[[128 136 106 128]
 [138 146 115 126]
 [137 124 137 107]
 [142 136 136 112]
 [140 149 128 128]]
:
[[128 136]
 [138 146]]

[[101 142 127 112 134]
 [123 147 140 149 110]
 [144 130 152 147 134]
 [125 149 110 135 148]
 [103 131 140 109 123]]
:
[[101 142]
 [123 147]]

[[126 122 120 135]
 [124 133 123 132]
 [129 130 137 124]
 [128 112 144 123]
 [124 156 129 123]]
:
[[126 122]
 [124 133]]

[[125 129 126  99]
 [122 135 118 127]]
:
[[125 129]
 [122 135]]

[[137 136 129 128 126]
 [122 153 103 105 135]
 [108 130 129 125 143]
 [129 112 146 136 118]]
:
[[137 136]
 [122 153]]

[[130 127]
 [100 154]
 [121 133]
 [100 154]
 [132 125]]
:
[[130 127]
 [100 154]]

[[111 135]
 [118 106]
 [116 134]]
:
[[111 135]
 [118 106]]
---
[[126 127 138 119 117 140 110 107 145 122]
 [121 112 142 127 114 143 130 113 141 123]
 [132 118 144 134 119 145 138 117 143 127]
 [135 109 120 141 106 126 140 109 132 143]
 [131 130 136 128 130 138 127 131 135 125]]
:
[[131 130 136 128 130 138 127 131 135 125]
 [126 127 138 119 117 140 110 107 145 122]
 [132 118 144 134 119 145 138 117 143 127]
 [121 112 142 127 114 143 130 113 141 123]
 [135 109 120 141 106 126 140 109 132 143]]

[[112 123 149 133 127 125 114 113 149 110 117 108]
 [127 138 118 123 122 147 109 141 111 133 118 125]
 [121 147 139 136 108 130 141 134 138 142 109 120]
 [146 135 146 126 120 123 138 136 128 146 110 109]]
:
[[121 147 139 136 108 130 141 134 138 142 109 120]
 [127 138 118 123 122 147 109 141 111 133 118 125]
 [146 135 146 126 120 123 138 136 128 146 110 109]
 [112 123 149 133 127 125 114 113 149 110 117 108]]

[[115 124 129 127 117 123 125 120 133 117]
 [127 142 134 128 120 130 124 120 122 117]
 [129 107 130 114 135 140 133 124 107 131]
 [132 116 123 135 116 131 135 139 139 129]
 [145 132 133 114 134 128 120 135 135 135]
 [130 129 129 126 129 128 127 129 129 129]]
:
[[127 142 134 128 120 130 124 120 122 117]
 [145 132 133 114 134 128 120 135 135 135]
 [130 129 129 126 129 128 127 129 129 129]
 [115 124 129 127 117 123 125 120 133 117]
 [132 116 123 135 116 131 135 139 139 129]
 [129 107 130 114 135 140 133 124 107 131]]

[[128 132 131 107 128 128 128 133 131 136 135 121 128]
 [128 134 123 134 128 127 127 121 132 115 117 130 128]
 [128 123 131 122 128 129 153 126 125 122 124 123 129]
 [128 130 130 116 128 128 131 130 129 132 132 123 128]
 [128 143 125 114 128 127 111 127 137 127 127 124 128]
 [128 119 130 137 128 128 133 130 123 132 131 131 128]]
:
[[128 143 125 114 128 127 111 127 137 127 127 124 128]
 [128 134 123 134 128 127 127 121 132 115 117 130 128]
 [128 132 131 107 128 128 128 133 131 136 135 121 128]
 [128 130 130 116 128 128 131 130 129 132 132 123 128]
 [128 123 131 122 128 129 153 126 125 122 124 123 129]
 [128 119 130 137 128 128 133 130 123 132 131 131 128]]

[[127 127 127 120 142]
 [117 131 130 110 143]
 [120 132 131 125 120]
 [124 128 128 116 144]
 [124 130 129 123 129]
 [127 126 126 114 152]]
:
[[120 132 131 125 120]
 [117 131 130 110 143]
 [124 130 129 123 129]
 [124 128 128 116 144]
 [127 127 127 120 142]
 [127 126 126 114 152]]

[[128 132 128 130 128 128 128 128 128 128]
 [129 125 128 127 132 126 125 125 127 127]
 [131 106 124 130 141 120 117 119 125 126]
 [132  99 124 133 145 118 114 117 124 126]
 [132  98 123 131 147 116 111 115 124 125]
 [129 118 127 128 134 124 124 124 126 127]
 [132 100 125 131 144 118 115 117 124 126]]
:
[[128 132 128 130 128 128 128 128 128 128]
 [129 125 128 127 132 126 125 125 127 127]
 [129 118 127 128 134 124 124 124 126 127]
 [131 106 124 130 141 120 117 119 125 126]
 [132 100 125 131 144 118 115 117 124 126]
 [132  99 124 133 145 118 114 117 124 126]
 [132  98 123 131 147 116 111 115 124 125]]
---
[[142 130 112 126 130 128 128 141 128 126 114 133]
 [145 130 125 126 130 135 131 133 128 131 117 133]
 [142 130 129 126 129 140 128 111 128 131 117 133]
 [142 130 125 126 129 128 128 133 128 131 105 133]
 [142 130 138 126 130 128 128 132 128 131 124 133]]
:
[[142 130 138 126 130 128 128 132 128 131 124 133]
 [142 130 125 126 129 128 128 133 128 131 105 133]
 [142 130 129 126 129 140 128 111 128 131 117 133]
 [145 130 125 126 130 135 131 133 128 131 117 133]
 [142 130 112 126 130 128 128 141 128 126 114 133]]

[[125 140]
 [140 113]
 [101 137]
 [136 127]
 [115 126]
 [126 130]
 [121 134]
 [108 150]
 [115 143]]
:
[[115 143]
 [108 150]
 [121 134]
 [126 130]
 [115 126]
 [136 127]
 [101 137]
 [140 113]
 [125 140]]

[[136 101 136 140]
 [122 118 149 156]
 [151 120 116 119]
 [104 137 139 136]]
:
[[104 137 139 136]
 [151 120 116 119]
 [122 118 149 156]
 [136 101 136 140]]

[[128 124 124 137 127 128 137]
 [128 138 129 128 125 134 102]
 [147 126 124 121 116 136 125]
 [103 138 128 128 128 121 128]
 [131 128 107 124 114 132 120]
 [134 128 139 128 132 128 108]
 [142 126 129 108 128 120 126]
 [125 140 134 153 128 123 128]]
:
[[125 140 134 153 128 123 128]
 [142 126 129 108 128 120 126]
 [134 128 139 128 132 128 108]
 [131 128 107 124 114 132 120]
 [103 138 128 128 128 121 128]
 [147 126 124 121 116 136 125]
 [128 138 129 128 125 134 102]
 [128 124 124 137 127 128 137]]

[[128 127 128]
 [129 126 127]
 [121 132 124]
 [128 127 128]
 [127 126 129]
 [129 127 128]
 [128 128 128]
 [139 138 136]
 [125 130 121]
 [121 103 144]
 [128 128 128]
 [128 128 126]]
:
[[128 128 126]
 [128 128 128]
 [121 103 144]
 [125 130 121]
 [139 138 136]
 [128 128 128]
 [129 127 128]
 [127 126 129]
 [128 127 128]
 [121 132 124]
 [129 126 127]
 [128 127 128]]

[[127 101 142 126 104 144 129]
 [112 121 128 117 130 117 126]
 [124 105 138 114 118 142 142]
 [131 131 118 130 129 135 127]
 [134 117 131 111 133 133 145]
 [122 117 135 143 105 129 108]
 [122 147 126 132 138 100 114]
 [116 126 121 142 114 125 104]
 [113 123 122 146 111 133 105]
 [144 125 139 123 125 133 140]
 [129 115 108 115 133 153 144]]
:
[[129 115 108 115 133 153 144]
 [144 125 139 123 125 133 140]
 [113 123 122 146 111 133 105]
 [116 126 121 142 114 125 104]
 [122 147 126 132 138 100 114]
 [122 117 135 143 105 129 108]
 [134 117 131 111 133 133 145]
 [131 131 118 130 129 135 127]
 [124 105 138 114 118 142 142]
 [112 121 128 117 130 117 126]
 [127 101 142 126 104 144 129]]

[[113 153 134 114 120 125]
 [114 130 153 107 139 115]
 [106 155 130 108 134 131]
 [104 155 152 112 140 106]
 [118  98 132 157 114 124]
 [116 109 150 124 146 109]
 [131 104 139 139 121 129]
 [136 126 144 130  99 135]
 [112 117 145 124 134 122]
 [137 108 154 152 104 133]
 [106 121 145 113 144 116]
 [ 98 104 131 157  99 114]]
:
[[ 98 104 131 157  99 114]
 [106 121 145 113 144 116]
 [137 108 154 152 104 133]
 [112 117 145 124 134 122]
 [136 126 144 130  99 135]
 [131 104 139 139 121 129]
 [116 109 150 124 146 109]
 [118  98 132 157 114 124]
 [104 155 152 112 140 106]
 [106 155 130 108 134 131]
 [114 130 153 107 139 115]
 [113 153 134 114 120 125]]

[[132 125 122 134 130]
 [132 126 120 134 128]
 [115 127 118 132 129]
 [112 139 106 131 127]
 [121 122 119 139 136]
 [139 125 121 134 131]]
:
[[139 125 121 134 131]
 [121 122 119 139 136]
 [112 139 106 131 127]
 [115 127 118 132 129]
 [132 126 120 134 128]
 [132 125 122 134 130]]

[[124 141 120 126]
 [133 120 101 130]
 [131 133 133 131]]
:
[[131 133 133 131]
 [133 120 101 130]
 [124 141 120 126]]
